Each row is where one point has got to under a steady rotation. How many steps took it there?
The counts run from 0 to 105.
[ 15   2 -10  -9 -10 -20  -5 -20  -9 -30  -7  24  24  13 -15  15  -9  24
   0   7  -9   4  -2   6  -6  -7   4   5  12  16  17   3  13  14  15   4
 -25  17  13  -4   0 -15 -18   8  17   0  -7 -19  20  16 -14  -8 -12  -5
   6 -37 -10] : 105
[ -5  15  -7   7  20  -7  10   0 -22 -18  11  -4   7  -2   9   4  -2  16
   4  13   8  11  -4  16   8 -10  -8  -3   1  11   9   9  32  -6  20  18
 -10   3   6   2  -6 -33 -15  -8   6  18   2 -35   2  38 -24  29   3  14
  -7 -32  -3] : 57
[ 27  25  -2  -8  -2 -19 -13 -23 -14 -14   6   2  52 -19  -3  15 -11   9
 -12 -13 -16 -28   3  -2  -4   4  -8  -4  15   2   7   6  13 -30  13 -11
 -11  -4   8   5 -13 -17 -14 -11  12   0   8  11  -6   8 -18 -12 -10   9
  -3 -18   9] : 7
[ 15  18  -4   0  -1  -2  -9 -12 -10 -20   9   2  30 -18 -24   9  -4   8
  11   8  -2 -13   7   5 -17   2 -16 -18   8  15  22   7  20  -2  31  11
 -14  12  11  12  -9 -25 -14  -7  15   3   5 -23  -4  40 -20  -2 -14  24
   2 -26  -4] : 96
[ 17  22 -17  -8   8 -42  -2 -22 -23 -13  -1  -1  13   3  20  15  -9  -4
   1  19  -9 -29 -10   8  11   8  -8  -2   5   1   3   5   8 -11  21   2
 -21  -3   4  -5  -9 -30  -7 -10   4  39  -1 -10 -14  17 -24   2   5   3
   6 -23   8] : 59
[-12  18   2   2  34 -16   3  -8   0  -7 -16   5  14   3  42  11 -11  13
   0  12   4 -25  15  12  19   8  -3   2  12  19  17  20  12  10   8  -9
 -17 -15  17   3 -17 -15 -10   0  12  25   1  -8  -7   7  -9   6 -22  22
   1 -29  -1] : 20
[ 16   3   8   1  -3 -11  -4 -10  -7 -23  -9   4  28   2 -11  -2  -3   7
   0   6  -2  18  10  23  -9 -13  -6   9  -9  18  30  -2  21   2   8 -17
 -27   7  15   4 -19 -10 -24  17  17 -17 -12 -18   0  22 -15  -1 -12   2
 -11 -37 -14] : 88
[  4  -7   9   0  -5 -29  -9 -11  -4 -21 -12  10   2  -7   9   0  -6   3
  11  20   1   3  -2  32   6   5  -5   6  -5   5  42  12  11   1  20  -7
 -35  14   5  10 -15 -12 -35  -6  21   7 -19 -14   4   9 -24  -4   5  -7
   1 -22 -15] : 34
[ 16  -6 -11  -7  -7 -19   1 -17 -17 -28  11  10  18   2 -21  11  -9  31
   2   4 -13  12 -14   1  -5 -13   0   2   5   0  15  16  24   1  23  10
 -18  25  -3   2 -11 -17 -32 -13  21  -3  -9 -13  12  12 -22  -1  13 -10
   4 -35  -5] : 104
[ -1   4  10  12  13  -3  -9 -11 -11 -35  -6  -3  37   0   1  14  -5  38
   9  -1   4  10  26   0  -5  -7 -13   0   9  16  -7   5  18   6   8  -7
 -14   6  28  -3 -11 -14 -16   5  14  -7 -19 -21  18  14 -13   0 -12   4
  -6 -39  -1] : 10
[ 20   2 -15  -2  -3 -30   1 -20 -21 -17  19  -1  23  -9   2   7  -7  30
   0  -6 -15   3 -21   7   2 -11 -14  11   7  -3   3  13  31 -12   5  -4
 -15  21 -13   2 -20 -18 -38 -14  20  -7  -7   4   3   4 -16  -2  16 -10
  -7 -22   4] : 103
[ 27  16  -3 -11  -9 -19  -1 -12 -25  -6   9  10  42  -3 -13  17 -10   8
 -16 -14 -24 -30  -2  -7   0  -5  -6  -4  16   3  -5  16  10 -18  17   4
 -15 -17   8 -13 -13 -25  -6 -14  12  22  13  -1  -1  24 -21  -5  -7  10
 -12 -27   9] : 6
[ 12  22  -5   1  21   1  -9 -19  -6 -17  -7 -11  52 -13  16  15  -1  34
  -9  -2  -7 -19  18  -4  -5   1 -15   6   7  11  -1   5  14 -14   3 -20
   0   6  17   3 -21 -15 -17 -11   9 -18  -6   2  -6   0 -16  -8 -11   7
  -3 -31   7] : 63
[-13   8   2   5  13   9   1  -9  -1 -30  -8  19  10  -3  -4  15  -7  24
   2  21  12   5  12   3  -4   3   5   4   2  19  35  15  13   6  20  12
 -12  12  13  10   4 -14 -24  -6  26   7  -5 -17   0  17 -30   7 -13   6
  18 -37  -8] : 18
[ -2   8   2  -8   9  -8  -2 -12  -1 -26   2  13  15  -9   0  11  -5  18
  -5  18   1  -4  -4   9  -3   9  -1  14  -2  11  42  11  17 -10  17   9
 -14  23  -2  15  -2 -13 -41 -20  30   0   0  -4  -4  -2 -31   6  10  -2
  16 -34  -5] : 17
[ -6  23   6   4  11   9   1  10 -16 -23   3  -7  20 -14   4   6  -3  15
   8  10  13  20  17  17  -6 -10 -14  -8  -9  20  18  -1  20 -14  14   7
 -13   0   1   5  -9 -20 -15   1  13  -2  -3 -28  -2  35 -27  18  -4  13
 -12 -38 -16] : 1
[ 13  16  -4   0   2  -2   0 -21 -10 -20 -13 -16  33  -5   9  12  10   7
  -3  13   8 -19  14  12 -20  -6 -19   9 -11  15   6  -7   2 -20  17 -14
 -15   9  15 -10 -23 -16 -15  -3   9 -13 -14 -11 -20  19 -24  -3   7  -1
  -4 -40   4] : 80
[  8   8  16  10  -6   9  -4   0 -25  -2 -12 -10  16 -28  -4   3   5   1
  -3  -9 -11 -12   4  15  -6   2 -11 -10   0   6  16  15  16 -27  25   1
 -22  -7   0   9 -20 -31 -28 -28  19   7   5  -2  -9  28 -34   4   4   4
 -21 -20  10] : 78
[  8  13 -18  -1  18 -28   7 -18 -31 -15  12   1  10   4  12   9  -4   1
  -3  20  -1 -12  -8   9  16 -13 -12  -1   7  10   3   4  20  -2  22   3
 -15   1  10  -8  -6 -30   1   0  -1  30   0 -38  -7  35 -20  17  -2   8
   1 -31   5] : 58
[  1   4  16 -14  -5 -21 -16  -1  -1 -24 -10  31  12  -1  -4  11 -21  18
   2  -8 -12   1   1  10  14   8   3  -4  19   9  31  20  18   2  11  11
 -33  -7  -3   8   1 -10 -25  -3  32  24   1   5  20   7 -15  -8 -11  -3
  -4 -26 -15] : 52
[ 13  16   4   3  21 -24   5  -6 -15  11  -4  -4  21  -7  24  -1 -10 -12
  -8   3 -13 -34  -4  14  20   8  -6   1  11   9  19  25  18  -3  17 -13
 -31 -18  15   2 -18 -20  -6  -9  10  26   8  -5  -8  18 -15   3 -16  16
 -14 -11   8] : 76
[  2  18   7 -12   5 -11   4   2  -4  -4 -11  13  18   6  40   3 -13   6
  -8   6   5 -20   5  13  10  -5  -4  21  -2  20  22   3  -4 -11  -4  -4
 -25 -31   3 -13 -25 -18 -12   1  17  19   2   3 -18  20 -24  12   4  16
  -4 -29 -18] : 37
[  8  -9   1   8  24 -20   6  -5 -20 -22  -5   0  17  12  11   5  -6  29
   6   0 -13  10   5   7   8 -13  -9  -4  14   5 -12  28  29  17  17  -4
 -28   8  20  -8 -10 -26 -10   4   5   5 -11 -29  26  21  -6   5 -12   0
 -14 -26   9] : 66
[-13   9   1   4  26  -5   6  -5   6 -18   2   5   7  -5  23   7  -6  26
  15  20  11  -6   2  16   0   4  -8  15  -3  19  36  27  11   9  13   6
 -11  21   5  12  -8 -13 -37 -17  23   7  -9  -9  -7  -3 -22  10   0  13
   6 -32 -11] : 73
[  0  11  -2  11  24 -10  -6  -9  -8 -22  -3 -15  33 -20  25   9  -3  42
  13   3   1  -7   8   4   2   0 -22   3  14  11  -6  16  23  -7   8  -9
  -5  21  13  13 -18 -17 -36 -14  14 -18 -10   0   1  -4 -11  -4   1   1
  -5 -24  11] : 64
[ -7  20   4   7  28  -6  -2   5 -16 -18   8  -8  14 -16  23  -3 -10  19
   9  10   9  12  -2  18  12  -1 -16   7  -3  12  17  10  32 -17   3   6
  -4   9 -12  13  -8 -22 -30 -18  14   8   0 -16  -8  18 -22  29   9  10
  -6 -24  -6] : 56
[  8  -9  12  -2  -7 -16  -4  -4 -14 -14 -18  18  12  -1  -2  -6  -8  17
 -19  -9 -21   1  -8   7  15  -6   4   7   0   0  18  24  12 -10   7   1
 -31 -10  -7   2 -16 -14 -35 -16  32  10   6  10   9   4 -29  -6  10 -19
 -14 -20   3] : 69
[ 14  11  11  -2  -6  -5 -14   5 -15 -22 -22  -1  33  -1  17  11  -7  17
   1 -20 -10  -4  21   6   2  -9 -15  -2  11  13 -10   2   8 -17   3 -15
 -22 -27  18 -15 -25 -19  -3   2  11   7  -5  -1   4  28 -19 -10  -9  12
 -24 -30  -6] : 45
[ 23  -1   0  -5   5 -24   4  -4 -12   0  13   4  34  10  15  15 -14  19
  -4 -20 -20 -21  -2   0   6 -18  -6  10  20   7  -1  29   7  10   8 -15
 -27 -19  20 -19 -27 -11  -5   0  14  14 -10   2   5  12   1  -9 -13  20
 -19 -26   4] : 84
[ -5   9  11  -5  -5  -5   1   3  -6 -14 -22  19   2  14  16   9  -7   8
  -3   7   8  -3  16  15   4 -13  -5  12  -3  24  25   3  -4   2  10  -1
 -33 -24   9 -12 -12 -13  -3   8  20  17  -3 -11  -4  30 -24  12  -4   7
  -8 -37 -16] : 36
[ 18   7 -13  -9   1 -44   4 -25  -9 -21  15  15  27   8   5  11 -14  17
   6   9 -11  -5 -14  11   5  -8  -4  13   8   7  16   8  19  13   7  -6
 -27  12   9  -8 -13 -11 -14   9   9   9 -15  -7  11   6  -4  -5  -3  -6
   2 -30  -9] : 50
[ 14  -9  19  10  -9  -3  -9   3 -10 -16   5   4  27  -9 -21  -8  -9  16
   0  -9 -17  18   1  19  -8 -12  -8  -2   5   9  29  17  27  -3   9  -8
 -25  14   2  11 -17  -9 -35  -5  23 -19  -5 -12  17  20 -19  -2  -8  -1
 -21 -29  -5] : 87
[  8  10   1 -10   2 -18  -1   5 -26 -11  14   9   9   1  -1  16 -13  16
   3  -7 -12 -19 -11  -6   4  -5 -10 -10  16   4  -5  21   8 -10  28  22
 -19 -18   5  -9 -10 -32  -9 -24  10  40   6  -2   1  31 -22   8   8  14
 -12 -19   7] : 5
[ 25  10 -11   4   3  -8  -2 -24 -29  -7  -1 -16  30 -11   7  -2   8  -2
 -22   9 -10 -24   2  13  -2  -3 -13   0  -7   2   4   3  24 -23  24 -16
 -15  13  13  -2 -27 -27 -18 -12   6  -2   1 -13 -18  25 -21   4  -1   1
  -7 -21  15] : 24
[ 14 -12   5   6  10  -2   3   8  -9   2  14  -2  24  -4  -1  -2 -16  20
  -8 -18 -17   2  -8  13   2 -19  -5   7   9   7  18  38  28  10   7  -3
 -23   0  12   3 -25 -12 -30  -5  25 -13   1  -2  15  12 -12   4 -15  12
 -24 -22   4] : 31
